(in the rows, 128 means zero)
Each path below is one point turned by a fixed rotation once a step. After each direction that follows a path, write how fast that rotation turns it, in degrees per step (0 if it stays still).
Each turn is a multiple of 5 degrees from 10 to 175, or 0.
Each row of a path follows its step; steps can be skipped.
Path 1:
step 1: [134 121 113 122 121 126 127 129 118 128 124 108 132 115 122 138 125 131
 132 126 131 131 123 130 120 127 124 131 132 123 126 126 123 107 136 121
 157 117 133 116 132 132 131 132 129 128 129 123 133 116 126 119 132 128
 135 122 134 131 146 119 129 137 130 134 131 111 115 136 144 134]
step 2: [141 134 129 116 135 125 113 121 124 126 142 120 136 124 133 137 130 130
 133 118 119 137 128 118 124 112 132 131 123 128 144 137 126 129 139 133
 142 128 127 123 128 126 125 112 144 125 146 127 145 120 128 131 135 136
 133 123 140 125 111 129 136 140 139 132 128 118 120 118 131 128]
step 3: [133 135 138 117 118 118 129 127 122 125 127 115 125 127 117 120 144 105
 114 132 120 128 131 123 122 126 131 116 128 121 133 128 130 117 133 135
 148 130 132 136 135 127 125 131 132 132 134 131 130 125 118 123 143 123
 135 102 117 130 113 129 132 132 134 133 120 138 130 129 134 113]
step 6: [141 121 143 123 131 118 122 124 123 131 130 117 146 121 125 122 118 126
 120 130 123 119 128 130 139 133 140 132 129 116 136 130 132 123 136 121
 148 137 124 131 131 129 138 142 135 125 138 136 122 126 126 125 118 130
 139 120 117 134 139 135 135 146 117 130 126 132 112 121 143 124]
step 8: [145 126 133 123 128 142 115 126 113 135 138 121 134 127 125 115 141 129
 117 126 119 137 131 109 137 135 129 129 119 119 121 130 116 124 115 123
 140 116 136 138 115 128 126 119 138 125 138 114 125 128 120 121 140 129
 137 124 124 138 128 119 127 123 135 116 133 142 121 131 121 122]
step 9: [129 121 137 130 120 112 120 127 110 121 129 117 130 112 123 121 108 133
 111 122 123 144 112 118 137 123 131 123 127 118 120 129 121 138 132 126
 135 132 145 129 130 118 126 133 124 119 128 137 140 121 112 119 129 123
 123 127 118 135 135 119 123 124 130 130 128 125 118 131 134 127]
step 10: [132 141 122 115 124 129 121 134 116 131 133 132 126 121 133 135 111 135
 129 125 138 138 126 117 127 109 126 126 129 123 140 117 136 129 125 133
 144 119 132 140 125 138 130 141 124 132 128 120 128 112 115 124 140 132
 134 121 130 131 142 124 137 141 128 120 144 113 125 122 133 118]
step 12: [140 118 133 133 127 122 125 125 119 119 121 119 125 127 134 122 128 113
 128 139 127 133 133 138 126 108 139 117 125 104 138 116 123 125 134 116
 126 124 141 133 127 121 138 130 131 119 124 130 121 120 118 133 134 115
 133 123 117 130 117 116 142 129 143 127 125 127 126 138 132 115]
[132 127 125 125 127 129 128 126 127 131 128 125 129 127 129 131 130 130
 129 130 124 130 128 129 129 128 131 127 127 126 129 132 126 132 130 125
 126 127 126 126 129 125 128 125 126 126 127 129 130 126 130 129 129 128
 128 130 125 125 129 124 130 127 127 125 127 130 130 128 126 130]	110
[128 132 128 131 128 131 127 127 128 131 131 128 125 127 129 127 132 123
 130 131 126 129 130 128 127 128 130 127 124 127 128 130 129 129 126 128
 128 128 126 128 127 125 133 129 129 128 128 130 127 129 127 128 128 129
 130 127 129 130 126 130 128 126 132 128 122 125 127 127 129 127]	80
[126 127 131 130 127 128 124 126 131 127 127 128 129 128 129 128 129 128
 125 125 127 130 126 127 131 127 131 131 129 129 128 128 129 128 130 128
 122 131 127 129 131 126 129 127 127 127 128 128 132 130 128 125 128 127
 131 129 131 128 125 125 128 128 126 129 130 124 127 126 130 132]	155
[130 131 130 132 130 128 128 130 127 129 130 127 130 127 131 129 128 126
 127 126 128 132 128 129 128 130 129 125 128 130 129 125 131 132 128 126
 125 124 133 132 128 127 128 131 126 129 128 127 127 128 128 128 126 129
 128 131 126 129 132 127 127 126 128 125 132 129 127 128 128 127]	25
Path 2:
step 4: [125 131 150 108 121 132 128 123 143 125 119 136 139 133 126 130 120 133
 129 116 131 136 138 130 137 116 126 148 135 134 147 130 122 128 117 121
 127 127 131 130 137 129 137 125 131 110 120 138 118 132 119 132 135 137
 124 135 133 131 126 119 129 126 112 120 108 134 130 130 124 140]
step 5: [137 132 131 111 123 110 118 132 131 132 130 142 133 138 119 141 145 126
 126 116 135 131 137 137 141 117 128 110 137 126 130 120 130 118 141 130
 123 141 125 132 135 124 143 114 135 120 128 122 138 132 133 130 125 139
 134 125 148 120 126 136 131 129 132 127 126 142 139 134 130 129]
step 6: [144 124 128 135 127 111 146 131 123 140 113 145 123 118 128 139 122 119
 142 121 128 135 129 138 140 116 129 131 133 135 119 131 128 126 124 118
 139 119 131 134 138 131 135 120 108 123 125 131 135 136 128 111 137 132
 125 137 128 137 126 131 138 139 116 137 129 130 129 141 138 134]
step 8: [134 134 139 125 126 126 135 132 132 128 124 132 126 126 118 133 120 128
 144 123 132 157 131 117 129 115 127 151 133 133 129 130 137 128 121 127
 131 139 128 122 118 121 137 127 142  99 128 130 121 125 114 125 133 138
 121 120 147 131 127 122 126 121 128 119 129 130 129 138 127 124]
step 10: [148 135 146 133 117 134 136 140 132 133 122 148 128 119 133 128 136 117
 111 127 133 136 134 139 134 114 127 133 129 135 121 126 117 122 138 118
 139 126 123 144 121 148 141 127 112 120 119 124 128 121 123 117 135 131
 128 131 137 136 126 126 135 128 126 132 119 121 130 133 128 135]
step 11: [135 137 142 134 119 101 120 132 125 119 118 143 126 130 138 130 133 135
 136 129 127 130 140 127 136 118 129 125 125 133 116 120 131 130 143 134
 130 134 125 125 136 118 124 119 128 115 125 141 127 123 145 130 133 127
 116 135 124 121 136 116 129 135 112 115 113 125 133 132 110 127]
step 13: [137 135 138 118 119 119 151 124 134 136 128 134 134 136 121 127 145 128
 132 120 119 123 115 119 148 118 126 125 136 130 117 135 122 125 136 142
 139 129 131 114 131 122 137 117 139 120 142 128 138 134 127 124 128 140
 147 134 137 125 126 114 142 121 128 129 123 135 131 131 132 133]
step 15: [129 132 136 134 117 127 132 130 125 115 123 145 139 125 130 139 129 131
 134 121 119 129 116 123 130 121 119 117 132 124 134 121 139 138 146 115
 129 136 121 128 137 125 123 133 125 110 131 144 131 135 128 125 140 130
 106 131 138 125 130 117 137 128 132 119 115 112 145 136 121 133]
[129 131 128 128 128 126 129 129 127 129 129 129 131 131 129 128 130 129
 128 132 128 125 126 130 126 125 130 126 131 130 132 127 129 129 130 131
 128 126 128 129 132 124 124 128 128 127 131 128 127 127 131 128 128 125
 128 130 128 126 129 124 127 124 128 127 129 130 130 126 130 126]	170
[129 131 127 125 129 133 125 126 126 124 128 129 129 127 129 128 129 127
 129 129 126 128 131 131 129 129 126 133 129 127 125 127 126 130 132 132
 131 128 127 126 130 127 129 130 126 127 129 126 130 126 126 128 128 129
 126 127 128 129 126 126 125 127 123 129 129 131 125 126 127 131]	110
[127 130 130 131 124 126 129 130 130 127 130 126 127 128 129 126 129 127
 127 131 129 128 128 131 126 128 126 129 127 131 127 132 129 133 128 126
 129 129 127 127 129 132 129 130 127 131 128 129 128 126 127 129 130 128
 129 130 124 125 126 128 131 127 128 126 127 132 126 132 128 130]	100
Path 3:
step 0: [127 128 132 143 121 135 134 135 137 108 132 132 133 132 132 123 125 125
 123 131 132 110 144 124 123 144 140 129 131 150 126 111 134 127 123 122
 123 137 128 107 124 132 124 123 130 137 127 136 133 128 130 121 136 120
 128 127 137 137 127 129 132 137 130 140 113 127 126 123 128 125]
step 5: [123 133 136 118 141 141 131 130 133 143 130 117 117 134 125 123 134 120
 112 135 142 127 122 121 136 129 137 124 133 129 126 125 136 128 114 137
 123 136 123 134 138 149 123 131 128 131 125 132 143 128 137 115 136 115
 128 121 119 123 144 120 131 143 131 134 126 129 129 135 130 124]
step 6: [132 126 135 125 122 137 134 139 118 124 127 129 125 117 138 120 134 125
 130 140 131 131 124 138 117 117 110 129 114 120 120 113 127 130 127 113
 143 129 138 112 123 129 125 136 119 137 129 130 121 129 125 132 139 121
 133 121 138 129 139 123 131 140 124 145 128 136 132 114 126 137]
step 9: [132 122 124 124 146 134 138 133 121 122 124 130 129 119 132 119 130 120
 124 126 127 142 112 124 133 130 121 123 123 127 114 126 132 119 136 133
 126 127 131 138 120 122 155 142 135 131 130 140 122 123 121 143 113 128
 131 132 115 127 134 129 123 131 140 128 129 142 124 115 131 121]
step 10: [121 144 132 130 141 140 126 131 124 131 135 138 111 122 142 125 116 131
 132 120 136 128 143 123 118 133 117 140 120 125 120 119 120 128 119 126
 113 144 127 133 122 137 129 127 119 123 131 126 127 124 139 128 127 129
 119 132 124 131 126 142 111 137 131 121 129 121 127 141 119 129]
step 11: [121 124 123 125 127 138 131 113 133 134 127 134 126 123 137 132 138 136
 129 127 135 110 131 134 128 125 119 128 129 123 136 131 138 126 118 124
 124 115 131 116 128 137  98 125 134 130 119 125 129 121 139 123 143 121
 142 118 137 115 129 118 131 118 124 128 136 120 117 132 128 132]
step 12: [129 121 127 124 120 119 126 124 125 119 130 115 130 125 131 125 126 110
 124 150 122 120 110 139 136 123 138 122 125 124 138 135 133 132 119 127
 135 124 130 139 136 132 131 132 122 143 131 126 135 113 122 138 120 120
 140 121 125 127 118 116 135 131 122 131 116 132 136 112 126 127]
step 13: [130 140 123 132 125 123 124 138 132 120 132 122 133 135 133 115 123 122
 125 122 124 149 128 125 125 125 137 127 130 119 126 122 110 143 141 125
 145 146 130 132 140 132 129 131 123 128 128 133 124 134 126 125 127 144
 136 119 124 146 133 141 124 139 121 129 119 124 132 135 126 137]
[129 128 128 128 128 126 127 128 129 128 127 130 124 125 131 127 128 131
 130 125 128 129 123 126 129 129 127 129 129 130 128 131 132 125 128 130
 126 129 129 131 127 126 129 129 131 130 129 126 129 130 128 129 131 130
 125 130 127 131 132 126 123 127 129 126 130 128 128 128 124 129]	60
[129 129 131 130 132 127 129 127 125 125 125 129 131 129 130 127 128 127
 129 130 127 128 126 128 129 126 127 130 125 129 129 128 126 128 129 127
 128 125 127 130 129 125 130 128 129 128 127 127 131 129 130 132 128 125
 130 130 134 126 128 126 130 128 128 125 132 133 126 127 128 130]	135
[127 130 126 130 126 126 126 129 130 125 129 131 129 126 129 131 127 129
 132 125 130 126 130 128 130 127 127 124 125 129 125 125 125 128 127 126
 129 131 128 127 128 125 126 126 127 129 125 129 131 127 129 129 130 126
 127 129 128 126 131 131 128 125 129 127 131 126 131 127 128 128]	100
Path 4:
step 6: [111 137 134 120 134 136 137 138 137 119 117 137 136 127 118 118 123 126
 130 115 126 125 136 140 138 130 138 121 129 115 139 137 119 139 123 127
 142 127 119 136 112 123 135 132 131 132 136 125 132 136 150 125 136 127
 126 138 130 123 130 132 126 124 117 122 123 125 137 126 125 112]
step 7: [115 126 148 115 128 122 126 145 123 134 120 136 127 123 132 127 121 135
 141 131 122 130 125 133 121 128 135 121 112 122 129 123 113 128 127 128
 131 126 130 117 126 130 132 134 124 136 133 124 115 140 125 123 135 146
 123 121 122 128 128 111 132 116 149 122 138 115 122 136 128 123]
step 8: [131 132 139 132 139 129 129 128 132 138 129 132 125 126 138 142 116 136
 125 124 121 126 114 138 128 114 119 124 123 142 123 125 127 130 131 143
 134 141 125 136 129 124 132 122 139 117 120 126 124 141 130 116 139 130
 130 119 123 122 127 136 141 117 128 113 125 129 140 147 146 133]
step 9: [119 129 113 127 128 134 134 126 137 125 124 130 141 132 131 118 129 131
 121 138 134 122 121 126 125 127 122 118 135 130 112 116 131 143 123 148
 116 127 124 128 140 120 140 115 125 124 124 128 134 140 135 141 142 130
 139 130 137 132 120 118 131 125 123 113 133 122 121 141 129 115]
step 10: [122 129 133 109 131 126 138 133 131 127 116 127 122 126 129 123 123 135
 130 122 131 121 122 110 134 125 127 107 128 133 117 127 125 131 123 121
 119 124 104 113 125 119 133 121 122 133 129 127 148 129 122 137 120 130
 124 131 110 120 112 132 127 132 125 125 136 138 130 126 135 138]
step 11: [128 128 129 136 128 135 138 133 131 141 112 141 124 135 130 126 115 129
 117 124 134 141 138 125 138 137 131 118 133 136 136 124 130 121 137 125
 109 130 111 130 122 136 117 130 109 124 130 119 132 144 138 116 118 133
 123 122 131 139 126 130 126 132 127 123 122 113 126 134 132 138]
step 13: [125 121 126 125 124 141 138 129 122 129 118 128 132 126 123 126 128 150
 137 132 130 118 122 129 129 130 133 121 139 127 131 125 134 122 109 132
 127 123 143 125 132 122 129 129 121 135 124 123 125 132 135 112 125 124
 124 140 121 102 124 129 142 115 120 145 119 119 127 138 139 126]
step 15: [127 120 125 144 125 129 134 128 124 133 118 117 131 132 120 128 130 147
 130 132 134 125 135 139 123 125 118 139 116 150 133 124 134 123 121 117
 116 144 118 123 141 128 126 122 139 137 126 137 141 139 118 140 128 129
 126 120 129 126 132 123 123 113 124 115 124 134 134 129 130 136]
[126 130 128 130 126 126 127 127 127 127 128 132 128 128 129 128 128 133
 127 125 125 129 131 129 127 130 130 127 131 126 130 134 124 129 128 128
 130 127 127 128 127 130 127 127 126 128 129 127 127 128 127 128 123 128
 124 126 131 126 128 130 131 130 130 126 128 126 130 127 126 127]	65
Path 5:
step 1: [135 124 118 126 120 126 129 133 124 119 137 119 116 119 127 132 138 138
 126 114 128 109 135 108 145 139 117 117 137 137 126 122 117 126 126 130
 117 118 126 134 126 127 137 140 124 141 132 121 121 138 130 120 139 134
 106 124 113 133 137 127 129 116 118 124 139 126 120 125 124 125]
step 4: [134 106 129 114 135 133 126 125 118 119 152 123 128 127 129 122 131 140
 123 114 125 116 141 127 135 130 133 142 134 115 126 134 137 123 118 123
 121 122 112 133 123 136 118 133 131 132 118 123 134 115 133 115 131 135
 117 131 146 129 122 128 144 126 134 128 129 120 129 122 138 122]
step 5: [118 126 143 134 133 138 137 122 124 117 123 133 122 129 128 146 122 138
 128 134 120 122 130 117 128 129 129 143 120 123 130 137 122 126 118 127
 149 116 116 129 124 118 150 131 114 128 129 135 144 116 134 123 135 133
 135 143 136 132 128 122 130 117 126 112 113 132 139 128 133 121]
step 7: [117 113 134 127 130 136 131 125 128 117 121 119 120 139 124 128 119 140
 131 119 121 145 140 139 147 149 130 135 130 114 133 120 141 130 129 133
 121 127 131 139 130 116 119 127 124 128 134 114 130 127 123 117 146 140
 129 122 125 122 119 120 125 135 111 136 122 136 123 136 126 123]
step 8: [121 120 143 132 125 134 130 136 133 129 135 126 118 126 127 136 117 119
 137 122 130 126 115 139 125 148 132 112 129 119 138 142 130 129 111 144
 131 126 125 117 122 144 142 137 129 132 142 125 128 126 124 124 131 126
 136 134 113 136 118 124 138 123 121 138 105 129 134 136 128 133]
step 10: [111 133 133 144 125 124 130 128 119 115 128 131 116 128 127 128 128 118
 139 128 118 138 122 126 131 138 117 120 125 118 131 128 137 130 148 112
 130 115 120 135 126 132 131 126 126 137 134 121 130 114 143 124 132 120
 131 136 151 130 117 113 128 142 119 137 135 120 142 120 131 130]
step 11: [120 137 142 140 128 143 148 126 144 124 133 141 132 129 141 115 135 129
 129 129 126 132 128 126 138 135 132 119 119 123 122 134 117 127 119 136
 126 138 113 131 135 141 138 135 123 135 139 132 125 126 147 130 121 121
 111 118 139 139 128 118 120 116 126 145 129 131 120 122 131 135]
step 12: [127 134 133 125 142 120 121 123 133 119 161 121 131 138 127 135 136 119
 130 113 131 136 149 123 129 140 125 131 124 128 129 118 141 131 127 136
 133 129 125 134 136 136 133 119 115 127 133 133 132 124 142 117 134 139
 125 130 124 125 127 122 112 123 137 137 146 137 121 129 120 129]
[125 129 128 131 127 127 129 130 129 131 128 129 130 124 128 129 127 126
 128 129 130 127 126 129 129 129 126 124 128 124 129 130 130 131 133 129
 126 127 129 128 127 127 127 131 126 129 128 129 128 130 123 124 130 129
 127 124 126 128 128 127 127 128 124 128 126 125 130 126 125 129]	40
[129 125 126 128 128 127 129 128 129 130 126 127 128 124 129 131 128 127
 133 128 128 128 128 130 127 130 126 130 129 127 125 128 125 132 129 128
 133 131 127 129 126 125 129 126 129 130 130 127 125 126 129 130 125 132
 128 132 126 131 127 127 130 127 128 130 130 129 129 125 129 129]	145
[127 126 131 125 127 123 131 127 129 126 130 127 128 129 130 130 129 128
 127 125 127 126 130 128 130 126 125 130 130 130 127 125 129 127 132 128
 124 129 126 131 125 129 124 129 126 126 130 126 128 126 125 128 125 130
 126 129 127 128 129 127 127 131 132 129 127 128 128 130 127 126]	135
Path 6:
step 1: [110 141 129 130 127 128 128 112 123 122 142 118 128 127 130 139 129 133
 131 114 123 128 119 129 131 127 125 120 127 111 131 134 131 143 123 125
 125 119 140 138 125 134 137 136 127 124 128 124 116 130 143 116 129 132
 129 116 133 125 136 124 129 131 117 140 149 133 121 141 133 126]
step 2: [145 129 135 117 132 125 137 130 133 131 137 116 122 125 126 112 130 126
 123 137 126 123 131 125 140 129 138 134 125 122 132 133 143 137 121 128
 134 136 142 124 148 122 133 118 142 128 123 134 130 132 137 124 139 143
 135 133 122 136 126 106 140 132 123 137 127 133 125 125 134 121]
step 3: [125 132 136 128 142 127 122 115 132 126 136 142 138 121 133 131 142 129
 124 117 120 117 120 118 126 125 136 126 125 123 122 138 138 131 126 137
 126 120 120 130 129 145 130 128 123 125 127 131 131 115 129 119 142 134
 128 125 138 110 141 129 128 137 114 144 120 125 121 143 133 119]
step 10: [122 137 124 118 123 130 130 122 131 116 132 114 132 146 129 143 127 125
 122 130 129 122 105 126 133 122 119 118 117 119 131 122 131 127 120 131
 133 134 137 136 132 122 141 138 125 120 130 126 136 123 128 125 150 139
 120 130 131 124 131 121 123 120 114 139 120 138 136 136 130 122]
step 11: [132 136 131 120 133 124 134 141 132 141 127 129 125 129 128 127 124 133
 129 115 132 128 136 128 131 144 138 126 122 114 134 129 134 140 124 122
 131 122 121 134 131 129 120 134 136 127 120 119 130 123 159 116 141 125
 133 132 138 134 128 115 144 130 132 145 136 125 133 132 129 124]
step 12: [127 140 133 125 126 116 118 120 132 124 137 115 131 126 136 125 135 139
 131 125 122 116 120 124 117 112 131 122 120 130 143 136 141 136 130 132
 138 123 132 143 120 127 124 125 132 120 125 145 128 136 121 125 131 144
 119 120 129 128 135 115 138 132 118 139 117 136 125 135 139 129]
step 14: [135 137 127 134 130 112 118 133 130 122 142 127 129 138 127 133 127 130
 128 117 124 140 113 129 139 128 126 127 119 130 143 147 137 133 126 139
 128 122 136 136 131 130 134 124 137 131 115 128 122 124 141 118 129 136
 145 111 134 119 137 131 136 130 120 144 136 132 124 136 128 125]
step 15: [137 122 141 122 131 128 139 137 130 130 135 131 122 117 131 124 151 120
 120 122 133 117 132 121 118 121 143 128 118 120 129 137 140 138 120 132
 142 127 128 128 138 127 136 133 142 133 139 136 124 138 133 134 126 129
 131 133 124 131 135 119 138 133 124 137 113 126 131 119 143 120]
[130 130 128 126 128 129 129 129 130 127 130 129 125 129 127 128 125 126
 129 128 128 131 129 131 128 128 129 126 128 130 128 126 126 125 129 126
 132 128 125 128 129 128 128 127 133 125 127 130 123 126 133 129 128 131
 130 128 130 128 130 127 126 129 125 126 133 130 128 126 129 131]	115
[128 127 129 135 127 126 132 129 131 130 127 131 129 130 129 126 131 127
 130 128 124 129 126 128 127 130 130 127 128 127 126 129 129 128 128 127
 128 130 125 126 125 128 129 127 125 124 131 128 127 127 128 127 129 129
 127 127 126 126 127 126 126 124 131 132 132 128 130 128 126 127]	140
[127 130 130 128 129 127 128 125 129 129 129 130 127 128 128 128 132 128
 125 130 129 125 131 128 128 130 129 126 128 128 130 129 126 121 127 129
 127 127 130 128 126 128 125 126 128 127 130 126 130 130 133 128 132 125
 129 128 130 128 129 132 128 127 126 129 129 125 128 131 124 129]	140
[128 126 127 123 126 126 126 129 125 130 128 129 130 128 134 129 130 128
 127 128 130 130 127 127 124 130 130 130 127 128 128 129 127 128 129 130
 131 129 124 127 124 130 126 130 127 131 128 127 128 127 130 130 131 125
 131 125 129 126 128 124 127 127 128 128 128 129 128 125 131 129]	95
[125 131 129 130 127 127 126 126 128 125 129 126 129 130 128 126 127 129
 131 126 128 129 126 129 126 124 127 129 126 131 125 127 127 123 129 129
 130 128 125 129 126 129 131 128 126 128 127 127 131 130 129 129 126 130
 129 125 129 126 130 129 128 128 126 130 126 127 124 129 131 123]	160
